Each path below is one point turned by a fixed rotation once a step. After each direction that follows a path, write how fast that rotation turns it, in degrees a step (0 if it stays still).
Each turn is a multiple of 5 degrees from 10 to 175, or 0.
Each row of a path follows its step; steps can be skipped.
path 1
step 0: [ 67.5  13.0 -36.8 -41.1  13.7   0.4   1.0 -28.3  20.1  43.3 -21.0  18.6
  -7.4  -8.3 -27.6  36.3  -1.8  16.9  53.9  -7.1   1.3 -12.1 -22.7 -21.0
 -12.2 -38.1 -48.3  -0.7  36.0  -8.2  33.2 -25.0  -3.1]
step 1: [ 56.8   9.9 -51.6   8.0 -17.9 -41.3 -32.3  15.5  22.5  19.2  20.2 -28.6
  13.9  31.6  33.5  47.2  26.6   2.3   7.9 -33.4  18.4  15.8   1.1  -6.4
 -60.8 -42.5 -21.4  -7.3  10.3 -12.3  10.8   9.7  16.6]
step 2: [-21.8  -0.5 -31.8  44.9  -5.8 -52.2  20.2   0.8 -17.5   5.4  45.1 -15.2
  29.5  29.7  12.4 -19.9  54.5   9.0  65.3 -21.8   9.7  10.7  -3.4   1.6
 -16.9 -52.4   4.3   7.2  27.3  -8.4 -31.3 -24.8 -13.2]
step 3: [-10.2  11.9 -35.0  10.1  24.5  -6.9  45.5  10.5 -15.8  35.8  32.5  -6.6
 -24.8  22.2   3.2  41.5  -2.7  50.4  22.2 -27.3 -18.6  25.6  -5.9  -8.2
  17.9  11.6  13.3   6.1  22.0   9.7 -87.8 -25.2 -33.8]
step 4: [ 36.2  26.7 -11.7   7.6 -17.9  -3.6  13.8  32.7 -32.9   4.4  39.3  43.0
  -6.0  -7.2  -4.4  34.0  28.6  31.2 -47.7  -6.0 -32.2 -13.9 -27.4 -18.7
  23.6 -15.1  23.7  57.4 -24.0  -8.8 -60.6  17.1  13.2]
step 5: [-10.7  43.3 -26.7   3.3  -5.6  12.6 -16.2  18.1 -60.6  29.8  22.5  69.3
  -4.2 -27.3 -68.9   4.4  14.5   1.0  17.7  23.7  -6.3  19.3 -19.9 -18.1
   0.0 -19.9  31.5   3.8   2.7 -45.5  10.0  23.1  13.0]
step 6: [ 28.2  10.5 -81.0  32.4   1.3  24.9  -9.5 -26.9 -18.5  71.3 -35.1  11.7
 -32.6 -44.9  -8.3 -20.0 -30.5  21.7  -7.9   6.8  16.0  15.1 -11.8   6.8
 -31.5 -12.5  12.4  -7.4 -10.3 -34.1   0.6  15.0  11.4]
step 7: [ 48.8  -2.6 -39.7 -27.9  -1.3   1.6 -22.5  -0.6   9.0  28.5  -5.5  10.8
 -13.1 -11.1  40.9 -59.3  46.3   3.0 -26.0  14.8  60.2 -10.8 -42.0   9.1
 -22.2 -29.0   8.3 -19.2  22.7 -26.7 -29.1 -23.5  15.1]
step 8: [  0.9  22.0 -14.1 -60.1  18.9  -3.2 -31.1 -17.9  -0.9  37.8   2.4  17.0
  18.2 -26.0  17.2   0.7  62.2  36.6  57.5  24.8  22.4  -8.6   2.6  15.5
 -26.8 -21.8 -46.2  -5.5  30.0  29.7 -29.8 -18.3 -17.8]
step 9: [ 35.5  34.5 -28.1  -7.3  -9.2   1.8 -12.1 -14.2  -0.5  25.7   6.0   8.7
  10.1  20.6  50.1  59.6  18.4  22.7  29.3 -25.7 -59.4 -35.7 -16.3  21.9
 -37.4 -24.9 -17.0 -38.7  -6.7  15.4 -14.4  -7.5 -45.8]
step 10: [ 21.5 -33.0 -18.8  24.6 -55.2 -30.4 -38.4  21.2 -31.6  -3.2  10.6  24.6
   6.3  59.2   4.7  23.8  34.6  -7.7  21.0  -4.5 -29.4  17.9  -2.4   0.4
 -10.7 -58.1  34.6 -15.3  -0.5  14.2 -46.0  16.4 -29.2]
step 11: [ 13.7 -55.6 -40.7  31.7  10.8  -6.1   6.1 -39.4 -55.5  15.2   9.2  30.3
   4.8  13.5 -34.5  18.1  -0.3   0.9  43.6  -1.3 -24.6  23.3 -19.1 -21.4
  31.7 -12.0  10.8  39.3  43.4  -7.7 -33.9 -19.0 -34.3]
[  0.5  10.1   0.8   3.6   5.7  -1.8  15.0  11.1  20.8   6.2   7.4   5.2
 -11.2  -1.5  -6.0  -3.5   4.3   2.2   0.6 -17.7   7.8  11.8   3.5 -10.7
   3.4 -15.9  -3.5   6.7  -8.6   4.2  11.8  -2.6  -1.4]	10
[-13.7  -1.8 -13.6  18.0  -6.0   7.2   5.8   3.3  -1.0   4.6  -9.0  -9.7
   2.8  12.5  -1.2 -11.3  -3.6  -8.5   9.2  -1.0  -2.2   1.7   3.5   9.9
  -8.1 -11.3  15.4 -13.9 -13.2  -3.7   1.7   5.3  -1.1]	90
[ -1.8   7.6   2.1 -14.5   7.6   4.3  -2.9  12.2   1.0  -1.7   8.1   3.4
  -7.1  14.8  -2.2   6.5  -2.4 -11.5  -1.0  -2.5   6.0   8.9  -9.8  -3.2
   0.7   9.5  11.3 -23.8  12.1 -12.6   2.5  -7.2  -6.0]	160
[ -0.9  -0.6  -0.7  -0.5   6.9  -5.0  -3.7   4.2   2.2  -1.4  18.7 -10.6
 -13.6  -2.5  -7.5  -3.2  12.9   7.6   4.9  -4.6   5.5 -20.7   7.3  19.1
   3.3  11.7   0.0  -5.4 -12.4   2.3  -5.7  -1.9 -10.3]	65
[  5.7  10.6  10.9   6.4 -13.8 -13.1  -5.1  -6.2   3.1   2.6 -13.5  -3.4
   2.5  -7.1 -16.1  19.0   8.4   0.0  -1.5  -2.6  -0.8  -3.6   0.7  -2.7
   7.9  -4.9  -1.7 -15.3  -5.4 -13.2   3.9  12.8  -5.1]	80
[  2.2   7.6  -6.5   3.4   6.5   5.2  -6.3  15.0   6.9  -4.2 -23.9  11.9
  -8.0  -2.7   2.4 -12.8   4.0  12.2   1.8  14.9   6.7  -9.2   0.5  -6.2
  -4.4  11.9  -4.8   1.4  -4.1 -12.8   7.8   0.4  -2.1]	45
[-25.9   3.1   1.7  -1.8   3.7 -16.5   5.2   9.1   2.6   5.8  -4.3   2.0
   3.1  -1.6   8.3  -0.8   5.6   2.1 -11.2  -1.3 -14.3 -10.2  -7.7 -12.2
  -7.3  -0.5  -5.6  -9.4   2.5  12.7 -11.0   1.7  -9.1]	60
